In the rows, 128 means zero.
A single turn carries every row of the set below to another of its rows. Some are shown first; where does it send the rows asked next?
miti: [122 159 142 123 109 145 114 121 123 112 146  98 138 131 135 101 112 148
  88 121 161 134 148 117 161 124 103 144  90 138]
Sur: [125 161 150 128 110 141 107 121 129 111 150 100 138 136 134  90 122 154
  84 112 158 130 152 120 163 121 115 141  89 137]
Guv: [121 187 132 142 118 115 120 119 130 101 123 104 145 163 104 118 130 144
  88 151 141 137 147 119 141 117 123 140 155 161]
nunap: [105 173 142 137 105 173 107 110 118 108 123 121 127 137  94 113 148 140
  81 103 152 134 161 110 141 122 141 121 134 151]
nat: [ 94 169 148 136  97 165 101 105 111 111 124 120 115 153  98 114 149 137
  90 118 155 135 165 106 138 132 128 125 140 144]
Tuso: [112 174 131 152 115 110 104 131 113 154 149 138 129 127 124 112 131 141
 114 121 125 136 162 121 186 134 148 153 128 154]
nusag: [125 160 148 131 115 139  94 104 136 137 145 100 140 155 125  92 130 155
  80 105 149 137 154 130 151 107 126 114 114 143]
gise: [146 176 119 143  97 130 127  91 148 126 150 128 132 130 117 123 109 133
  98 131 162 152 148 111 141 116 124 138 110 154]
vorim: [125 192 141 141  98 105 128 119 136 135 130 118 130 132 138 126 138 151
 117 122 115 131 152 113 151 131 137 104 130 150]
begi: [113 148 127 139 115 150 124 113 128 119 118 137 117 120 142 152 135 150
 100 137 144 146 179 122 144 138 140 147 127 166]
nide: [122 130 154 135 132 129 114 130 128 129 142 112 151 132 111 121 139 135
 125 122 143 149 148 124 158 125 121 181 113 135]
Pap: [109 154 129 128 117 155 119 120 121 105 128 133 121 119 148 146 124 143
  89 132 152 143 177 112 153 142 127 147 111 160]
Dirut: [ 97 158 140 136 108 117  88 118 146 134 126 118 134 182 121 113 142 124
 118 139 152 132 149 113 134 155 108 145 122 152]
Ropom: [106 154 129 135  72 135 111 102 115 142 132 121 135 139  87 109 118 113
  89 118 131 116 129 115 149 136 131 127 113 144]
fogok: [102 151 157 137 107 135 103 118 140 151 139 120 155 135 112  94 130 116
 131 105 121 146 148 135 157 147 117 154 114 156]
nerim: [125 157 113 150 127 114 101 125 121 127 137 125 144 152 133 128 142 166
 114 115 137 167 176 124 171 122 140 144 119 160]
tezu: [128 139 129 143 124 150 120  99 148  84 140 116 133 141 119 130 159 122
 107 121 145 114 138 135 132 117 124 134 121 161]
timap: [125 139 145 142  82 114 106 126 108 114 106 111 132 134 126 151 129 148
  81 127 135 132 146 138 170 140 129 132 126 138]
Nulif: [142 167 130 160 108 135 108 129 135 123 132 106 154 130 142 120 141 152
  97 123 122 147 142 124 174 127 117 145 120 195]
fel: [110 152 172 140 105 126  84 131 115 133 116 108 152 145 112 112 144 143
 108 108 130 133 156 133 140 114 117 162 100 150]
nomig: [130 159 125 150 103 120 107 103 135 145 149 120 140 144 112 109 171 139
 120 139 131 119 137 108 140  99 123 156 132 175]
kunav: [104 175 148 133 117 138 117 117 142 119 156 141 103 139 125 117 150 116
 102 125 124 104 161 116 163 146 148 143 135 166]
dor: [119 142 119 135  99 112 133 118 124  93 149 119 130 141 105 121 135 122
 112 141 125 120 139 130 176 149 128 165 127 155]
dila: [119 141 115 136  92 110 131 120 127  90 148 126 133 144 105 121 139 118
 109 138 131 122 138 131 171 144 132 166 126 154]
nosop: [104 148 127 133  67 136 118 105 121 140 132 124 137 139  93 110 121 115
  89 115 130 114 127 116 147 136 136 125 116 138]
Duken: [117 150 120 153 114 169 125 106 131 124 128 125 145 113 114 114 141 134
 101  94 125 128 146 127 150 120 147 115 127 159]
mib: [128 140 145 138  85 114 103 123 107 117 103 110 130 130 124 151 130 148
  87 125 139 129 150 130 173 143 126 133 119 137]
sidud: [ 99 164 143 141  99 119  93 117 132 131 122 115 127 183 109 117 145 129
 124 140 150 127 148 110 136 147 104 149 131 146]
lin: [109 152 118 128 127 119 114 114 166 139 141 118 136 180 129 102 142 130
 117 132 133 125 149 113 138 134 125 147 117 166]
dolak: [112 141 130 164 115 140 103 109 133 125 101 130 132 138 130 145 154 140
 103 127 122 125 158 142 134 126 139 133 144 178]
kiza: [106 162 126 155 122 112 106 131 108 154 149 137 131 135 120 111 137 152
 117 124 130 151 166 119 179 131 152 153 128 149]
bur: [132 154 136 140 109 152  99 105 131 141 145  92 164 143 125 131 142 149
 109 121 144 139 125 106 139 130 106 117 132 146]
kov: [103 168 148 128 120 139 118 109 150 104 157 131 112 144 126 124 156 112
 106 127 127 108 154 130 142 143 139 130 132 169]

kov goes to begi
dor goes to mib
gise goes to Guv
Now these:
fel goes to fogok
nusag goes to lin
Duken goes to tezu
Pap goes to nat
bur goes to nomig
timap goes to nosop
Sur goes to Dirut
miti goes to sidud

